(in the rows, 128 means zero)
Rotation paths and how fast each direction turns (degrees each step)
Each turn is a multiple of 5 degrees from 10 to 175, or 0.
Each row of a path follows its step; steps can be skipped.
Path 1:
step 0: [124 128 120 131 122 119 125 130 115 119 123 133 127 137 134 117 117 142
 132 131 121 122 119 126 136 124 128 121 125 129 134 116 126 127 126 121
 129 124 121 135 128 128 132 128 121 127 115 132 130]
step 7: [137 122 138 116 124 131 126 130 138 122 139 136 125 138 134 119 126 135
 131 128 137 136 124 115 128 134 126 125 128 122 131 133 133 133 127 127
 128 124 136 127 131 118 129 138 124 118 126 124 125]
step 9: [129 128 125 133 146 120 128 120 133 122 130 113 130 132 134 123 123 133
 127 125 135 133 131 124 139 136 135 122 125 125 126 131 125 116 128 138
 126 125 125 126 123 136 131 135 132 124 142 137 128]
step 15: [115 118 118 126 127 122 120 124 122 131 122 125 129 131 122 132 129 133
 132 133 131 134 118 124 130 133 122 126 124 131 123 129 121 116 145 125
 138 117 128 119 133 130 124 139 130 136 127 131 135]
step 29: [128 123 134 122 134 133 129 130 118 126 131 127 110 126 117 128 120 130
 137 133 112 122 135 128 130 116 119 139 128 128 135 124 129 121 132 129
 130 123 118 128 126 130 123 132 117 128 122 132 128]
step 32: [126 125 123 122 134 126 116 128 138 121 123 133 127 135 129 112 137 140
 138 134 122 130 125 137 133 123 132 129 121 121 118 137 136 136 127 122
 128 121 133 136 124 123 127 128 128 123 124 130 127]
step 33: [134 121 130 132 128 125 130 130 122 123 129 136 136 124 114 125 131 117
 125 134 136 131 127 129 126 130 133 114 125 126 126 128 132 123 127 111
 137 124 133 126 137 137 131 139 138 136 121 128 132]
step 40: [130 133 117 127 123 121 129 134 120 126 132 123 131 141 130 131 129 136
 122 121 137 115 125 121 136 130 125 123 125 130 117 132 124 117 137 121
 122 130 130 120 128 132 137 132 116 130 132 131 138]
Directions:
[128 126 127 128 126 127 128 131 127 127 131 129 128 130 129 130 125 129
 131 130 128 127 129 126 126 128 127 129 131 127 130 126 129 131 128 132
 126 130 125 129 126 127 130 126 129 126 123 125 127] : 60
[128 129 131 130 126 129 129 130 129 129 128 125 128 129 131 128 129 132
 126 124 128 126 130 125 130 128 129 128 128 130 126 127 128 124 128 129
 129 133 124 125 130 128 125 128 128 126 127 128 129] : 25
[128 129 128 127 126 128 125 128 125 131 127 128 132 127 126 133 127 129
 126 129 130 128 131 129 128 127 128 126 127 126 128 130 132 129 130 131
 132 130 129 128 128 132 129 128 128 127 130 128 131] : 115
[130 129 130 132 128 130 131 125 129 129 132 130 130 133 129 129 128 126
 128 127 129 130 129 130 126 130 130 126 128 127 126 128 129 126 126 132
 125 126 127 128 128 126 129 131 126 128 131 126 128] : 25
[128 130 127 129 128 127 125 129 128 125 130 131 127 129 126 129 129 132
 128 131 128 131 127 130 130 129 127 131 129 127 126 130 125 127 126 130
 129 126 123 127 128 131 128 128 127 128 128 132 125] : 125
Path 2:
step 1: [124 129 121 140 129 138 139 136 119 118 127 126 135 124 124 120 123 131
 126 121 119 127 137 129 111 118 124 133 122 134 122 130 132 115 121 133
 128 122 141 131 129 132 115 133 134 125 125 121 127]
step 8: [133 126 121 126 138 118 132 129 136 122 110 134 131 130 112 126 135 128
 130 131 123 132 125 126 125 131 119 117 129 134 115 130 117 128 120 138
 136 126 123 119 125 136 129 127 134 115 127 124 118]
step 10: [126 132 127 128 127 125 141 141 117 115 124 136 129 128 129 128 130 143
 126 132 135 126 128 130 121 120 124 131 128 138 136 131 124 124 135 121
 127 129 128 144 123 126 118 138 119 123 135 135 114]
step 12: [124 130 119 126 138 120 132 137 118 145 135 127 126 126 125 136 126 129
 126 129 123 123 136 121 112 117 129 120 128 134 124 129 132 129 113 130
 140 136 131 124 127 127 133 127 140 120 122 135 124]
step 18: [136 134 127 137 133 129 133 130 122 130 131 128 135 132 119 129 127 135
 115 127 128 127 138 128 117 120 133 129 127 145 127 130 133 126 122 125
 139 112 118 135 131 136 123 123 123 121 116 126 116]
step 24: [115 132 120 138 129 120 132 133 133 138 138 135 129 137 125 132 132 134
 126 129 131 111 132 131 130 109 126 129 122 129 126 121 135 120 119 124
 132 123 116 124 127 134 119 134 135 122 133 123 122]
step 30: [132 138 139 131 112 128 127 134 125 126 123 129 128 125 126 133 132 132
 134 132 120 118 143 128 123 113 123 132 122 138 125 136 120 122 133 127
 138 129 121 128 126 134 118 138 131 122 129 128 115]
step 38: [132 124 118 139 132 130 130 131 117 128 130 128 132 130 116 131 141 131
 125 129 117 128 150 119 134 127 125 127 124 136 126 135 119 125 112 129
 132 121 122 128 126 119 135 129 132 132 123 126 115]
Directions:
[129 128 129 127 128 127 127 125 124 126 128 127 125 131 128 127 125 131
 129 128 131 130 127 128 129 131 127 128 129 130 125 127 125 130 126 131
 129 130 125 127 130 127 129 127 131 127 129 127 131] : 125
[127 131 123 129 128 128 127 131 127 129 129 127 128 127 127 124 127 131
 127 125 129 130 131 126 130 128 128 128 131 130 131 129 132 129 129 127
 128 129 128 130 129 131 126 125 128 127 129 130 130] : 130
[127 128 125 128 131 131 127 129 127 124 127 129 129 128 132 128 128 128
 128 129 125 131 128 130 128 129 127 128 129 130 126 127 128 128 129 127
 124 125 131 131 128 127 130 132 129 127 132 128 130] : 120
Path 3:
step 7: [125 127 119 121 124 130 123 123 133 117 124 126 119 130 132 130 117 140
 126 131 118 122 129 130 137 126 130 122 127 114 132 126 131 131 126 121
 141 128 131 135 122 124 130 120 137 142 125 125 127]
step 11: [126 122 128 129 116 124 120 132 140 125 123 136 122 136 133 135 127 134
 130 138 131 121 127 134 129 134 128 123 119 108 129 129 130 127 124 116
 128 132 124 126 132 124 126 135 131 136 136 130 128]
step 14: [123 126 124 111 134 129 122 138 129 125 129 126 123 131 126 121 125 129
 134 135 132 127 138 135 142 125 127 122 128 119 133 134 131 137 125 122
 128 138 131 129 122 124 137 128 129 141 122 140 133]
step 15: [127 123 129 120 116 123 125 120 129 125 116 139 122 130 126 119 121 128
 137 132 136 125 129 136 141 129 127 128 129 122 133 122 135 129 133 117
 139 130 128 115 126 127 127 135 127 137 124 130 131]
step 17: [130 122 130 130 127 131 128 118 134 122 128 136 132 124 125 118 120 125
 123 134 136 125 139 133 140 129 121 124 128 116 129 126 133 131 122 132
 137 143 120 126 130 131 130 125 129 141 136 120 126]
step 26: [130 130 122 129 114 132 129 126 134 120 125 138 130 118 118 125 119 122
 124 127 136 123 144 131 138 127 130 126 130 119 131 127 131 125 126 128
 136 133 122 124 125 126 130 137 134 141 136 126 125]
step 37: [130 121 118 122 122 128 135 130 135 124 119 121 130 129 119 117 115 128
 143 133 137 123 137 130 138 128 127 134 129 119 132 125 130 131 129 119
 134 143 125 127 130 129 129 133 130 129 130 128 130]
step 40: [122 125 131 118 119 126 123 120 141 125 131 135 129 124 130 121 128 129
 126 126 130 126 123 144 139 121 129 131 129 123 131 122 122 125 125 116
 138 134 122 125 135 135 141 126 132 136 131 125 122]
Directions:
[126 126 130 125 130 131 129 126 127 125 128 126 130 126 128 128 130 127
 127 130 124 130 126 131 129 127 130 126 126 129 128 126 127 126 128 127
 128 129 128 133 129 125 127 125 126 129 130 128 129] : 65
[127 127 130 129 127 129 125 126 128 126 131 131 127 129 130 129 127 130
 124 129 127 130 128 132 127 132 127 130 128 128 129 127 126 127 130 124
 129 126 128 126 126 129 129 131 127 123 128 128 127] : 160
[128 129 131 127 127 126 129 127 123 129 129 128 124 126 129 129 129 127
 125 130 128 129 126 129 129 126 125 128 130 129 128 128 129 129 129 128
 131 128 131 127 127 127 133 128 128 131 126 131 129] : 40
[126 131 129 129 128 123 127 132 128 124 129 128 131 127 126 129 130 125
 130 125 128 127 127 131 131 128 129 128 129 130 129 130 128 127 127 125
 128 127 130 124 128 127 125 128 127 129 129 128 128] : 70
[132 130 127 129 128 129 129 126 126 126 123 125 124 129 131 128 126 127
 129 128 129 125 125 131 127 132 130 127 126 127 126 130 129 126 128 126
 126 128 128 127 128 127 127 127 128 128 128 127 130] : 80
Path 4:
step 7: [132 123 127 121 129 128 124 127 125 128 129 129 127 121 112 126 126 127
 139 129 125 127 139 131 132 116 118 138 130 125 135 133 121 137 120 129
 130 124 124 112 123 134 133 127 125 124 122 123 120]
step 15: [128 117 142 125 125 129 121 118 121 124 117 128 127 127 115 124 128 136
 131 131 126 117 128 128 126 137 120 135 132 129 133 127 131 126 123 129
 123 128 121 122 126 116 134 134 124 127 116 132 121]
step 16: [135 122 134 129 137 121 124 127 127 124 121 139 122 124 118 132 126 135
 125 127 131 127 122 139 128 131 133 120 119 127 125 116 131 123 122 131
 133 124 137 122 135 120 134 125 125 124 114 126 130]
step 23: [119 130 131 125 119 120 124 131 123 130 116 124 137 122 120 125 123 132
 131 126 118 129 135 135 134 133 124 130 134 117 123 139 122 122 123 123
 121 116 128 127 123 123 125 137 129 131 119 122 132]
step 24: [132 132 135 128 133 119 133 137 122 118 122 124 130 128 122 138 135 129
 120 130 120 141 131 131 133 125 124 124 135 119 120 122 123 124 119 133
 127 132 135 130 125 119 135 129 130 130 119 127 136]
step 30: [130 123 126 136 125 130 130 124 136 127 129 117 125 134 131 142 112 131
 131 131 124 127 135 132 130 125 131 125 131 126 132 124 120 135 117 138
 125 129 132 135 126 119 132 125 119 117 129 129 127]
step 36: [122 119 122 133 123 135 132 122 120 119 122 134 131 129 118 134 120 130
 121 128 135 130 120 134 139 133 123 127 132 126 120 131 131 127 123 133
 131 126 130 122 126 113 127 120 123 133 135 127 126]
step 39: [127 135 118 126 128 123 121 116 127 125 135 130 135 120 125 134 131 136
 139 130 123 139 138 128 122 124 125 133 132 127 131 128 128 129 121 124
 135 114 132 115 124 126 126 125 126 130 119 121 124]
Directions:
[122 129 130 126 126 131 132 128 125 129 126 129 129 128 127 129 130 128
 129 128 127 127 129 129 129 129 125 128 126 128 127 131 129 126 127 128
 128 129 130 132 132 127 126 130 131 130 130 129 128] : 80
[128 125 126 128 128 132 129 129 127 129 128 129 126 128 130 128 126 129
 126 129 131 127 131 124 132 129 126 130 128 127 130 128 126 128 129 131
 126 129 126 128 130 130 130 129 130 128 127 124 128] : 95
[128 128 126 129 126 129 132 126 128 125 127 127 127 130 129 130 130 128
 134 126 131 132 126 128 130 128 128 129 127 129 128 128 128 128 125 126
 128 128 125 128 126 129 128 125 125 128 131 125 127] : 10
[129 131 127 128 129 128 127 128 129 127 131 125 132 128 129 128 130 129
 129 126 125 130 133 124 128 130 127 126 131 125 129 128 130 127 125 130
 126 131 128 129 126 127 127 128 127 130 127 128 128] : 70
[127 125 127 129 129 130 127 127 131 128 126 127 125 129 128 128 133 128
 125 128 131 125 128 129 125 128 125 129 130 126 127 127 130 127 128 128
 127 127 126 131 129 127 129 126 123 130 129 131 128] : 65
[128 131 125 131 130 126 130 126 126 131 130 128 128 127 131 129 128 130
 126 130 130 126 128 132 129 132 128 129 127 129 127 128 127 133 127 127
 128 127 130 128 127 127 127 129 128 132 128 127 126] : 130
